[[1.814,6.932],
[0.122,6.319]]
:
[1.814,6.319]

[[-0.250,-3.736,7.814,3.538],
[0.291,-2.873,3.502,5.420],
[-2.268,-3.739,2.302,-0.466],
[-1.232,-4.301,-2.594,-3.484],
[-0.387,-3.214,-4.431,2.974]]
:
[-0.250,-2.873,2.302,-3.484]

[[1.051,4.146,7.732],
[3.436,6.640,4.707]]
:
[1.051,6.640]

[[-4.621,0.295,6.495,-2.015],
[-0.446,-1.492,3.329,1.049],
[1.345,0.056,-1.913,1.343]]
:
[-4.621,-1.492,-1.913]

[[-6.812,-5.285,3.616],
[-0.234,-4.469,-6.331],
[-1.307,-0.055,-7.247],
[4.265,-0.876,-6.425]]
:
[-6.812,-4.469,-7.247]

[[-0.264,-0.236,5.098,-0.125],
[-3.113,4.079,2.791,-0.635],
[-1.264,1.364,2.085,1.753],
[1.270,3.684,3.057,6.113],
[-0.420,0.916,-2.063,2.323]]
:
[-0.264,4.079,2.085,6.113]

[[-5.714,-0.218,-6.244,-7.154,7.103],
[3.021,3.541,-4.779,-6.671,3.117],
[1.478,-1.846,3.292,-2.838,-4.592],
[-0.465,-1.714,4.636,-2.613,0.912],
[6.866,6.054,2.385,-4.995,1.035]]
:
[-5.714,3.541,3.292,-2.613,1.035]
